128 stands for zero in the data rows.
Here are some numbered points:
[ 16  74 102 255 154 154 255 124 123  74 188 255 181  83 128 255   0   0 130 111 157  57   0 255  52 173 188 255 255 171 255 183] 0
[160 161 145 108 143  94  59 125 177 132 118 114 150 110 107  63 208 207 122 140 112 142 119  53 122 153 123  91  63  99 113 130] 1
[163 125 134  69 124 147  71 136 117 102  97 108 104 159 142  57 136 186 112 131 122 116 194  45 143  88  79  92  94 106  69 144] 2
[153 163 149 105 127 103  52 116 164 133 120 120 147 118 103  59 207 203 120 140 100 142 118  50 131 140 124  91  76  99 109 123] 3
[149 134 120 105 132 103  75 118 134 154  91  57 124 126 154  79 197 184 138 142 135 148 173  51 130 118 118 115  64 120 106 106] 4
[148 142 120 107 138 102  74 117 144 137  91  72 127 125 143  92 193 180 127 142 136 151 168  55 119 116 100 115  59 124 109 118] 5
[168 147 148  91 142 128  70 129 154 110 113 126 128 135 120  67 157 189 114 147 121 122 151  55 133 116  95  92  91 104  92 136] 6
[197 159 188   0  80 200   0 169  83 125 169 174  68 203  54   0 204 255  85 107  60 150 164   0 239  95 123   0 112 117   0 131] 7
[161 105 134  65 120 168 125 141  92  68  91 128  96 151 165 101  68 134 105 125 149  92 222  86 142  62  77 107 123 115  78 159] 8
[ 14  79 112 255 149 155 255 128 120  96 196 255 182  84 128 255   0   0 141 103 169  62   0 255  61 176 198 255 255 179 255 171] 9
[125 140 104 146 130  98  94 109 145 168 126  76 131 105 131 125 193 148 154 138 123 160 120 116 126 148 139 137  89 134 140  91] 10
[166 131 129  80 141 137  95 135 133  81  91 112 121 147 147  83 137 178 112 143 138 114 190  57 119  89  82 112  91 105  94 155] 11
[144 118 136  97 134 147 137 133 124  75  90 135 121 148 144 125  87 136 107 138 142  94 170 104 119  93  84 115 124 108 110 159] 12
Which five points above are nearest to each new point, looking only along the 4 directions in which the numbered points spread most? Their numbers follow each, nearest first.
[170 110 137  48 118 180  97 145  84  77  84 119  87 180 161  67  88 166 100 129 146  91 232  59 150  54  64  92 120 119  54 157] 8 2 11 12 6
[115  91  96 105  94 158 100 141  33 179 110  39  69 169 184  84 137 131 163  98 142 152 235 112 174  83 134 136 130 173  71  74] 4 8 2 5 10
[166 124 131  74 136 131  94 135 130  89  77  95 116 152 157  83 126 171 116 136 145 113 213  50 120  81  71 105  87 104  90 147] 11 2 6 8 12
[158 150 148  49  82 159   0 147  78 196 175 100  85 174  85   0 228 248 137 107  76 185 165  25 221 118 160  42 100 150   2  79] 7 3 2 6 4
[200 159 193   0  81 207   0 170  84 119 179 190  66 205  43   0 197 255  86 110  55 138 157   0 231  97 110   0 118 114   0 140] 7 2 6 3 1
[144 138 145 102 121 145  76 133 119 136 137 139 108 149 107  55 162 172 118 121 109 137 136  82 172 124 125  91 118 123  84 117] 6 3 2 11 1
[145 138 142 102 123 135  87 130 124 137 130 134 120 139 113  68 155 168 115 128 108 129 129  87 144 129 127 101 119 123  92 134] 6 3 2 11 1
[133 100 119  86 105 177 119 144  64 117 105  97  79 174 165  90  87 130 123 106 140 119 210 107 166  66 104 121 147 138  79 130] 8 12 2 11 6
[167 152 145  98 150 115  83 124 168  90 114 145 149 116 105  83 165 182 106 151 119 115 122  65 108 134 101  94  83  93 113 150] 6 1 3 11 5
[101 135 125 155 108 112 117 122 118 189 152 102 119 117 121 131 172 122 153 122 123 170 105 150 144 149 165 144 127 152 143  84] 10 4 5 3 1
[149 137 114 122 148  97 105 123 154 123  88  82 134 124 151 125 156 160 126 153 142 133 165  82 101 112  95 132  74 110 137 124] 5 4 11 10 6
[202 155 200   0  84 209   0 164  85 122 175 197  73 204  57   0 180 255  84 107  60 140 153   0 229 101 127  32 124 116   0 140] 7 2 6 3 11
[144 149 132 106 124 112  62 123 137 154 134 104 118 132 115  46 197 192 129 131 105 156 134  66 147 137 137  89  95 123  89 109] 3 1 6 4 5
[167 149 126 129 173  72  84 103 205  91  53  79 159 100 154 135 198 189 127 176 154 119 165  31  65 127  62 124  25  67 140 145] 5 4 1 6 11
[115 113 125 133 129 154 176 140 107 100 128 154 126 149 137 165  66  86 126 131 139 106 137 168 126 112 124 135 166 136 138 153] 12 8 11 10 6
[160 113 132  72 138 140 102 129 120  83  57  88 112 151 179  95 125 164 116 136 152 105 222  54 126  75  59 113  86 104  90 149] 11 2 8 12 6
[122 141 129 144 126 111 101 130 129 166 165 131 128 117 103  98 174 149 141 117 112 154  92 124 146 146 165 116 119 141 127 105] 10 3 1 5 4
